(in the rows, 128 means zero)
Where one turn sends some rows of the set: a few examples, then the rows asked:
K940: [153 133 146 134 136 142 127 145 118  98  88 139 171]
K640: [164 147 125 158 124  83 143 132 112 152 112 133 155]
K35: [154 119 108 132 154 114 137 161 104 137 143 157 141]
K708: [170 153 113 151 123 111 129 144 103 119 154 128  94]
K696: [150 116 154 122  94 131 157 152 123 136 113 138 114]
K803: [121 140 149 163 106 100 103 144 121 156 115 152 151]
K813: [162 133 128 149 156 103 102 160 125 158 103 137 129]
K229: [150 144 124 125 143  84 163 142 111 108 134 115 117]
K616: [105 121 122 163 129 145 136 154 105 114 149 144 128]
K287: [116 141 138 141 115 113 123 106 120  75 107 126 143]
K690: [156 154 140 134 127  93  97 151  89 139 153 124 146]
K585: [179 159 117 144 151 127 137 148  96 111 114 149 139]
K405: [136 129  84 152 152 114 108 169 121 109 122 125 126]
K893: [159 144 127 133 146 163 130 172 129 117 139 139 126]
K16: [168 131 134 147  89 102 121 136  99 155 112 115 117]
K509: [157 150 111 162 109 116 141 180 105 144 128 125 122]
K571: [126 169 155 128 115 109 114 123 128 106 129 168 140]
K236: [104 104 158 147 138 107 121 146  95 107 117 122 125]
K781: [142 123 109 138 115 138 101 141 138 105 153 112  98]
K525: [164 125 141 161 131 113 116 125 122 128 122  79 151]
K588: [113 128 128 118 113 101  96 126  97 116 144 125 159]
K359: [116 133 141 132 124 128 103 133 149 132  83 133 158]
K452: [145 122 146 147 123 154 126 123 155 142 117 103 124]
K9: [150 163 114 158 112 150 146 143 136 112 147 148 135]
K447: [122 165 141 134 114  76 113 138 111 115  98 108 140]
K759: [141  96  99 151 112 151 131 157 128 123 123 126 130]
K278: [100 135 131 143 113 151 132 160 143 100 109 121 123]
K257: [135 133 166 143 114  90 112 101 108 133 140 128 136]
K533: [155 116 136 122 131 148 126 123 138  94 104 123 104]
K97: [145 131 118 130 103 130 138 145 115 112 164 126 170]
K983: [126 153 126 111 146 103 140 124 137 103  89 123 134]
K476: [115 138 150 129 121 147 137 140 151 131 125 160 121]
K247: [125 126 136 121 143  86  86 138 109 127  96 122 124]
K379: [150 165 128 137  94 127 126 120 152  96 115 127 111]
K917: [129 143 168 116 127 130  95 125 142 114 112 106 132]
K993: [156 140 103 156 120  93  88 139  95 119 125 102 135]

K405 turns into K781
K247 turns into K993
Now find these:
K278 turns into K917
K16 turns into K585
K229 turns into K97
K35 turns into K759

Where one turn sends some rows of the set: a few examples, then the rows asked:
K191: [ 92 138 136 160 139 181 150 147 104 103 139 126 112 169 120 142 107  80
 127 154 146 141 152 101 130 110 101 140  98 129]
K620: [125 125 133 128 137 159 125 144 129 122 143  90 125 127 164 150 125 128
 141 119 150  88 119 161 142 136 136 160 111 169]
K182: [131 154 117 158 132 159 134 115 182 109 132 126 102 152 115 122 132 134
 130 136 160 143 176  83 127  72 117 116 130 118]
K408: [115 139 128 115 122 158 122 131 133 131 138 104 110 139 148 157 106 110
 145 128 160  97 135 182 121 122 127 167 107 167]
K833: [128 126 132 109 138 132 134 147 125 144 131 117 133 134 163 158  97 132
 152 140 111  92 144 115 132 134 177 162 122 104]
K310: [150 170 117 133 116 167 120 113 156 129 123 126 119 169 116 100 131 105
 155 104 154  96 124 161 119  96 105 143 103 138]
K612: [113 149 162 127 158 176 156 151 124 103 153 126  96 171 121 138 101  88
 118 146 133 135 143  96 129 114  92 155  89 116]
K262: [149 178 108 136 120 161 117 104 163 110 127 112 116 169 110 119 120 106
 147 130 159 123 152 157 113  81 102 154 103 144]
K81: [119 141 127 125 150 183 166 159 110  86 125 118  92 152 140 147 103  90
 104 143 146 138 131 117 140 126 100 135 103 140]
K853: [169 170 103 131 117 166 118 105 151 108 129  97 130 168 118 117 126 113
 163 103 152 113 134 152 127  85 120 140 115 136]
K352: [141 151 108 163 123 164 134 108 170 103 138 121 128 154 117 129 140 139
 156 116 150 128 158  82 138  74 135 106 126 112]
K636: [147 138 155 126 149 149 134 139 170 132 140 133  98 147 164 131 132 129
 121 109 127 109 154  50 124  96 140 123 101 109]
K32: [134 148 113 170 132 147 142 121 174 102 131 118 126 154 112 102 133 146
 162 137 150 125 154  97 120  78 113 118 135 106]
K526: [115 108 126 122 143 131 142 143 129 144 126 128 115 133 165 162  83 126
 121 155 112  99 140 131 128 123 164 166 119 124]
K289: [124 140 123 131 155 169 160 163 117 103 126 116  98 175 129 156  98  92
 113 159 138 142 138 102 120 129  94 159 117 105]
K411: [131 126 141 125 149 143 153 123 159 139 133 149  89 133 162 136 102 132
 108 134 125 117 154  61 132  89 150 127 108 105]
K249: [133 136 144 125 139 144 148 120 156 134 144 143 116 139 156 140 118 141
 141 119 122 103 151  56 141  99 165 116  97  95]
K167: [139 121 116 136 152 141 137 151 130 143 115 127 132 142 183 145 102 122
 126 151 103  90 142 107 133 125 163 164 133 105]
K241: [138 158 121 169 128 159 125 130 178  97 132 114 131 153 114 126 156 119
 154 143 147 127 179  90 140  86 122 121 128 131]
K62: [168 166 110 142 119 150 112 104 144 116 124 103 133 173 131 126 132  97
 160 124 153 104 130 144 113  94 107 161  84 149]
K118: [135 131 144 128 138 142 154 124 162 136 135 155  91 119 144 135 133 140
 139 126 141 106 133  53 134 106 138 119 111 106]
K705: [115 126 128 120 116 154 120 157 128 124 128 110 116 123 145 149 118 116
 167 116 146  92 127 168 110 129 139 152 135 158]
K862: [138 147 126 102 121 162 118 138 125 132 137  92 124 135 149 151 118 117
 162 110 155  92 130 169 136 133 144 160 128 147]
K758: [118 136 120 142 142 168 147 144 100  92 124 121 108 174 121 133  94  86
 107 136 129 147 126 112 118 108 104 144  76 136]
K960: [138 113 132 110 135 112 152 151 137 144 110 129 121 141 154 136  96 120
 141 150 103  88 134 121 130 127 165 147 113 109]

K960 turns into K118
K191 turns into K758
Now find these:
K249 turns into K352
K620 turns into K167
K262 turns into K408

Where one turn sends some rows of the set: a few examples, then the rows asked:
K899: [130 123 101 161 142 110 126 122 173 145 124 141 152 141 136 127 119]
K50: [157 122 101 136 168 128 137 140 121 131 138 108 100 113 156 131 122]
K364: [137 155 128  98 109 142 116 131 111 134  96 116 141 111 140 120 109]
K527: [ 92  98 111 135 119 128  83 138 129 137 156 141 152 104 140 108 124]
K39: [ 98 135 100 152 125 117 107 140 136 113 155 132 111 111 174 122 125]
K142: [ 88 120 108 140 122 138 110 120 161 137 122 120 130  78 128 127 147]
K908: [139  91 153 101 131 133 101 142 115 102  94 142 127 124 128 147 140]
K902: [144  93  99 114 163 136  97 121 118 149 119 112 125 107 123 122 131]
K14: [124 144 137  99 101 154 110 129 151 136 123 118 135 119 165 115 101]
K89: [100  84 139 130 149 127 118  93 105 144 144 136 123 144 159 135 122]
K479: [113  86 173 121 120 135 115 159 155 127 123 142 148 110 144 140 116]
K618: [136 111 113 140 131 125 119 143  97 148 122 131 148 108  90 124 154]
K869: [131 137 110 156 134 116 152 163  96 115 151 131 132  98 140 123 127]
K220: [126 153 150 110  86 160 132 135 151 129 127 124 137 119 149 119 121]
K850: [123 118 110 155 130 130 145 126 176 107 154 153 155 130 151 116 116]
K231: [139 151 150 117  86 148 122 144 139 149 125 127 142 141 137 120 125]
K514: [147 132  89 143 147 124 151 112 137  93 107 142 140 120 122 130 136]
K453: [136  85 128 134 122 149 103 141 139 142 176 142 135 144 128 113 149]
K919: [149 112  88 135 151 118 126 121 116  94 132 154 154 138 137 114 114]
K15: [120  88 146 128 156 143 151  89 118 138 135 124 108 135 147 145 137]
K470: [ 83 103 144 145 131 118 144 108  86 133 134 143 144 115 138 135 127]
K766: [125 108 122 132 118 153 149 142 110 101 152 139 146  87 108 115 153]
K284: [133  90 109 105 151 165 128 119 131 101 149 121 123  85 142 114 130]
K841: [124  83 175 117 128 139 114 155 162 132 120 138 139 119 145 144 119]
K232: [167 117  94 138 151 126 143 118 129 100 125 148 142 148 123 125 135]
K873: [108 150 107 162 118 123 132 139 149 117 141 125 101 111 152 136 153]
K910: [134 107 126 138 125 158 129 123 172 141 141 121 113 119 115 132 171]
K999: [ 96 107 138 141 148 121 144  92 107 152 109 123 122 117 133 150 137]
K213: [109  95 172 124 119 129 116 158 156 135 108 138 146 105 136 146 122]
K863: [130 127  83 137 147 116 135 114 124  87 114 148 153 112 135 119 115]
K760: [132 100 155 106 123 133 110 144 117  98  89 142 130 115 121 150 147]
K460: [160 140 142  93 105 163 133 138 113 118 128 125 136 132 142 114 118]
K499: [121  91 172 121 127 133 115 154 164 140 107 133 137 113 137 150 125]
K395: [112  98 149 147 136 125 138 100 107 155 133 136 122 154 130 146 150]
K5: [155 149 134  91 114 160 131 124 127 127 104 111 125 119 142 123 119]
K563: [120 129 109 169 123 113 141 133 166 126 138 154 164 133 131 122 124]
K374: [106  84 151 132 138 141 151 105  97 120 160 143 131 134 152 131 127]
K592: [123  98 154 102 123 136 109 143 116  86  96 145 132 106 132 144 138]
K173: [142 146 136  99 100 145 119 143  97 126 120 131 151 124 140 111 108]
K275: [133 112 102 148 149 126 130 115 184 126 141 140 142 139 155 123 112]
K905: [ 76  98 140 132 135 136 140  91 114 117 141 137 125 111 162 135 125]
K305: [129 121 105 151 131 117  98 146 130 131 167 134 108 148 167 123 131]
K511: [147 120 110 138 150 137 152 152 112 103 166 125 113 106 162 120 119]
K119: [136 142 139 107 100 142 100 137 138 157 121 122 140 141 152 117 106]
K181: [130  89 151  96 131 136 101 142 115  92 100 144 130 115 138 142 131]
K347: [139 136 113 162 125 123 124 144 144 135 152 127  97 147 144 137 159]
K796: [ 88 112 151 149 123 134 160  97 116 128 131 137 124 120 132 147 153]
K560: [140 140 100 154 153 107 137 152 105 143 123 114 117 105 134 136 130]

K841 turns into K908
K15 turns into K395
Now find these:
K560 turns into K873
K453 turns into K902
K563 turns into K863
K231 turns into K364

Where one turn sends some rows of the set: a few examples, then the rows asked:
K631: [114 129 130 142 133 117 105  97 130 167 136 115 159 136  89 146]
K2: [125 101 141 138 130 114 142  96 135 150 123 103 157 154 120 140]
K637: [113 162 114 149 113 142 147  67 144 142 142 129 160 125 137 121]
K46: [116 116 138 144 140 120 100 117 151 164 146 127 158 145  95 123]
K87: [113 123 109 112 111 159 156 128 141 107 129 135 143  92 141 155]
K373: [128 130 109  98 117 154 154 128 137 108 129 140 133  87 140 153]
K757: [123 135 108 102 106 152 160 132 132  91 117 129 139 103 134 147]
K467: [103 159 131  83 122 153  95 103 135 141 127 163 129 134  91 118]
K73: [117 111 119 134 133 126 164  73 150 136 122 127 157 121 133 119]
K321: [110 177 123  95  99 169 138 135 138 127 129 138 142 135 154 130]
K539: [119 173 123  90 118 148  93 116 126 126 123 156 121 124  90 120]
K896: [111 145 113 140 118 138 140  72 161 134 154 151 160 114 121 108]
K897: [109 165 127  75 125 153  99 122 134 144 126 159 129 128  98 120]
K809: [170 107 142  95 135 142 139 138 139 131 116 141 122 134 131 144]
K194: [146 144 152  86 109 136 106 114 109 130 138 132 121 141  95 167]
K100: [ 94 170 126 101  97 170 135 128 143 126 127 140 146 148 151 120]
K315: [156 136 155 106 107 136 101 105 115 131 138 137 121 148  96 165]
K504: [117 164 120 151 129 137 108  93 148 175 136 137 162 141 112 113]
K681: [109  94 138 136 122 108 134  93 138 132 146 109 155 133 108 144]
K716: [158 146 145 105 108 130  99 131 117 125 123 131 116 146  97 160]
K382: [112 177 120  98 103 167 136 129 141 112 114 141 135 143 140 108]
K814: [119 164 130 156 110 139 108  95 146 153 164 132 164 143 111 128]
K165: [119 112 133 136 116 123 161  85 160 128 140 127 156 148 144 113]
K380: [157 103 126 101 130 133 134 150 144 118 106 139 125 125 118 143]
K901: [166  96 137 115 134 142 136 139 148 133 118 146 126 127 129 145]

K896 turns into K681
K467 turns into K87
Now find these:
K373 turns into K194
K631 turns into K637
K716 turns into K382

